In the rows, 128 means zero.
One turn sends every row of this set to another row. A few are shown first. Where does it send the rows asked after them?
k960: [133 144 113 107 146 143 157 158  73 125 142 107  85 124 125 151 162 155
 122 103]
k315: [103 126 110 101  78 115 101 114 120 144 111 124 152 148 126 116 122 140
 112 134]
k634: [106 105 138  98 104 106 117 141 134 134 118 124 132 151 149 115 114 121
 127 167]
k660: [131 129 105 138 119 139 160 122  98 119 155  85 149  95 121 148 135 150
 111 122]
k625: [145 148 120 135 151  99 143 102 135 127 154 137 110 116 162 146 171 109
  99 123]
k742: [153 130 104 135 135 117 157 144 143 123 141 110 123 112 130 169 153 167
 161 126]
k971: [ 90 105 109 117 107  90  99 140 128 122 128 125 141 153 143 134 125 142
 127 158]
k296: [ 94 121 111 107  81 115 122 123 117 127 106 114 147 156 131 106 114 138
 117 141]
k381: [150 146 142 135 149 121 163 112 108 121 162 136 118 119 146 163 181 142
 124  94]
k73: [ 90 149 145 103 124 125 110 109  94 143  97 135  85 174 125 115 134 126
 120 118]
k523: [134 121 111 132 112 152 140 144 108 114 150 106 141  90 100 138 137 159
 142 136]
k6: [140 129 142 100 134 134 164 144  61 124 150 126  91 136  99 127 149 149
 132 116]
k579: [140 128 120 135 110 133 169 108 119 141 143 111 160 104  95 140 126 138
 112 145]
k339: [ 86 152 146 104 110 132 113 118 116 147  86 148 120 163 137 133 159 118
 100 110]
k617: [136 140 144 103 136 131 176 155  92 124 132 122  78 128 115 160 165 154
 134 104]
k18: [ 91 158 136 109 116 117 112 132  71 155 103 147 116 161 125 108 138 131
 126 116]
k545: [142 126 107 142 136 114 116 136 144 102 129 108  78 131 122 163 162 141
 159 121]
k590: [117 132  95 160 132 138 158 113 123 121 145 117 131  88  99 125 142 129
 126 132]
k874: [134 118 127 105 133 111 124 153 138 121 138 114  89 142 135 180 149 151
 164 155]
k793: [138 131 106 111 147 126 112 143 137 113 148  96 111 123 155 181 160 158
 146 131]
k677: [139 109 112 137 129 127 133 142 158 118 141 103  93 147 137 176 134 137
 155 126]
k501: [137 155 156 121 157 127 135  96 142 143 142 146 131 130 144 169 175 116
 110 132]
k879: [ 96 128 133 111  93 110  95 129 141 132 109 117 120 155 143 124 109 120
 117 150]
k244: [137 125  98 145 114 124 173 139 132 129 158 115 128  97 121 169 150 154
 135 128]
k621: [ 93 140 143 120 122 131 114 106  85 161 111 154  90 166 102 126 147 119
 128 127]
k502: [ 82 152 139 124 151 125 129 119 102 146  94 160 124 164 123 125 166 124
 102 115]
k453: [ 76 118 131 104  96 107 108 133 116 125 100 116 129 155 153 134 125 140
 141 146]
k582: [152 147 130  93 155 120 163 134  81 131 125 125  82 134 145 149 171 160
 132 115]
k158: [127 105 136 104  86 104 119 131 127 135 117 118 139 154 134 112 110 123
 112 152]
k208: [140 129 131 143 119 127 108 135 144 111 143 107 126 110 138 186 157 146
 151 139]
k59: [ 95 141 152 118 131 142 121  95 108 156  91 150 106 166 105 126 153 119
 123 123]
k961: [140 159 127 118 143 126 171  99 101 152 141 139 121 108 147 157 173 132
  87 124]
k912: [ 89 125 115 105  92 100  99 128 132 129 111 121 130 164 154 129 125 134
 130 151]
k196: [146 123 125 103 123 117 117 130 154 117 161 117 110 121 136 185 162 156
 144 131]
k418: [138 126 135 113 163 141 175 134  84 122 148 123  84 150 133 121 143 137
 136  97]
k607: [144 145 129 130 157 133 147  97 132 147 164 146 110 139 151 151 160 108
  99 105]
k518: [145 175 134 128 155 118 153 109 123 162 151 145 134 106 129 160 165 132
 115 121]
k921: [ 80 163 139 121 120 132 114 109 107 148  99 152 126 164 131 117 153 113
 107 117]
k602: [102 147 130 121 129 112 117 130  78 146 105 155 100 177 109 126 161 131
 103 103]
k795: [146 126 116 105 150 123 175 140  91 101 136 116  87 124 129 105 156 143
 124 109]
k403: [143 139 127 111 154 139 168 132  98 120 167 142 108 114 132 141 180 155
 130  97]
k913: [106 100 113 116  95 106 120 129 129 113 108 111 158 154 122 119 122 148
 111 139]
k229: [ 91 154 136 110 112 126 110 131  84 140 101 144  99 178 121 114 149 127
 122 108]
k385: [140 172 125 138 163 132 143 109 120 144 138 118 136 114 150 170 171 130
 103 111]
k581: [ 85 155 139 111 121 132 113  94 105 154 105 145 106 159 123 112 134 115
 100 124]
k276: [ 97 125 126 106  94 119 111 133 122 132 108 112 129 148 127  99  98 129
 119 148]
k8: [128 123 131 129 121 128 172 119 102 117 158 101 151  93 111 140 129 158
 140 132]
k563: [131 120  94 150 129 142 162 124 130 139 158 111 140 113 109 130 111 135
 136 134]

k971 -> k602
k385 -> k793
Now these:
k296 -> k921
k677 -> k418
k59 -> k634
k545 -> k795
k339 -> k453
k879 -> k73
k381 -> k742
k579 -> k501
k617 -> k8
k208 -> k582

One turn sends every row of this set to another row. A few are shown first. Where does it send the rows asked after them?
k723: [155 137  99 134 163 161 113  94 142 117 125 113 136  93 125 136 133 130
 156 143 132 100 102  99 105 130 116 121 134 153 139 156 113]
k560: [138 107 158 131 122 114 151 167 128 136 137 144 119 179 139 106 138 123
 130 114 117 178 131 143 148 112 120 137  97 140 113 109 123]
k679: [128  95 148 140 110 109 135 167 113 136 142 146 149 156 143 125 115 129
 162 119 120 184 139 137 152 136 115 126 129 132 108 115 130]
k463: [107 155 120 107 150 156 124 101 136 103 133 143 142 124 106  92 135 116
 112 120 170  97 134 125  89 102 144 124 140 164 138 139 154]
k917: [132 113 163 134 132 108 126 134 114 146 142 163 158 158 134 109 118 116
 162 122 121 148 134 130 173 103  94 129 108 124 132  96 117]
k880: [142  99 174 120 130 136 125 158 117 149 142 157 126 174 135 118 150 140
 124 123 107 163 129 117 158 124  92 139 106 129 121 125 131]
k205: [ 89 130 121 115 108 119 152 149 130 115 105 145 157 168 138  94 151 160
 115 114 137 121 126 141 140 119 126 110 141 133 146 139 170]
k922: [149 115 153 151 121 117 128 113 105 141 111 107  94 109 152 152 116 103
 134 134 117 128 127 134 131 122  77 149 104 116 113 129 101]
k105: [103 151 117 114 139 139 148 117 144 111 145 120 137 124  99 112 138 141
 126 104 153  99  99 108  75 137 181 130 148 131 137 143 134]
k456: [111 138 121  91 125 113 139 134 126 120 111 172 144 173 121 112 140 141
 123 102 130 116 124 144 139  85 126 129 125 127 147 111 176]
k461: [109 139 125 128 140 136 128 114 119 117 146 125 136 126 106 114 109 126
 111  95 176 109 123 122  81 148 168 121 159 148 129 132 169]
k766: [ 92 149 107 119 132 153 112  98 130 127 123 139 144 124 120  91 142 142
 110 117 177  92 119 121 109 126 160 104 146 141 144 149 149]
k46: [ 99 134 133 107 106  98 146 151 123 106 125 136 150 167 112 122 136 150
 119  84 145 136 124 152 139 125 133 119 156 117 121 128 174]
k738: [105 168 118 118 153 163 147 109 153 143 150 141 150 135 108 108 135 143
 110 123 153 116 124 120  91 145 175 119 136 142 154 137 135]
k118: [ 88 123 138  97 115 131 140 142 118 131 108 161 146 161 124  96 150 149
 108  95 134 127 146 147 142 106 131  96 125 132 149 126 160]
k978: [ 88 157 110 128 123 133 130 105 118 112 144 141 145 109 117  92 122 135
 115 115 170  92 107 125  81 132 156 118 150 135 133 150 137]
k141: [121  93 146 130 121 115 130 142  98 150 121 159 133 152 133 122 121 131
 140 109 104 151 157 137 167 102  90 124  98 121 117 120 110]
k428: [156 132 111 159 151 144 107 101 151 115 126 104 103  93 129 162 125 142
 140 121 145 127 112 118  95 155 127 128 157 144 119 141 135]
k330: [140 119 146 154 122 134 105 111 110 137 132 122 113 109 139 159 118 110
 140 141 119 126 130 134 142 133  79 154 102 133 130 134  70]
k384: [156 133 154 128 126 127 131 104 107 121 130 119 126 100 143 147 138  97
 158 144 116 136 100 141 135 124  85 135 108 128 132 123  72]
k928: [102 128 128 113 129 118 162 153 149 110 131 137 156 186 115  88 157 159
 118 100 149 129 129 133 132 112 151 128 140 130 117 133 150]
k512: [140 142 146 146 149 146 109 104 161 124 150 100 101  89 115 148 129 129
 143 122 147 121  94  91  94 145 128 147 139 130 130 131 102]
k300: [138 146 125 165 146 142  97 106 151 131 140 119 118  81 123 151 107 142
 142 125 130  95 107 108  97 150 106 131 137 140 146 146 115]
k597: [157 137 162 150 120 129 115 111 100 140 156 108 107 119 107 144 130 106
 140 133  95 153 125 110 125 112 111 147  93 118 122 141  88]
k906: [141 160 118 136 134 151 113  90 153 135 139 103 122  99 123 159 141 155
 130 149 149 118 110  94 105 122 130 155 142 114 130 146  99]
k280: [164 119 152 157 135 115 125 119 129 140 132  94  90 134 132 145 125 101
 147 121 112 155 108 112 141 125 101 151  96 115 110 123 100]
k420: [132 156 100 155 136 152  92  88 133 128 134 123 115  87 121 144 125 132
 137 136 137  96 100 122 107 144 132 126 128 144 147 157 100]
k311: [106 142 128 100 141 124 162 122 124 132 126 156 138 182 114  87 164 143
  99  98 137 132 124 145 143 117 135 117 127 107 105 141 150]
k15: [123 103 155 149 122 116 142 153 110 145 125 157 129 148 141  92 118 125
 142 121 106 170 156 144 155 107 104 108 105 141 114 117 131]
k223: [152 119 146 163 117 119 134 113 109 118 125  86 113 118 141 155 126  88
 150 134 120 161 132 146 125 149 107 139 118 128 106 134 100]

k738 -> k311
k118 -> k141
k512 -> k105
Now these:
k679 -> k223
k300 -> k978
k384 -> k723

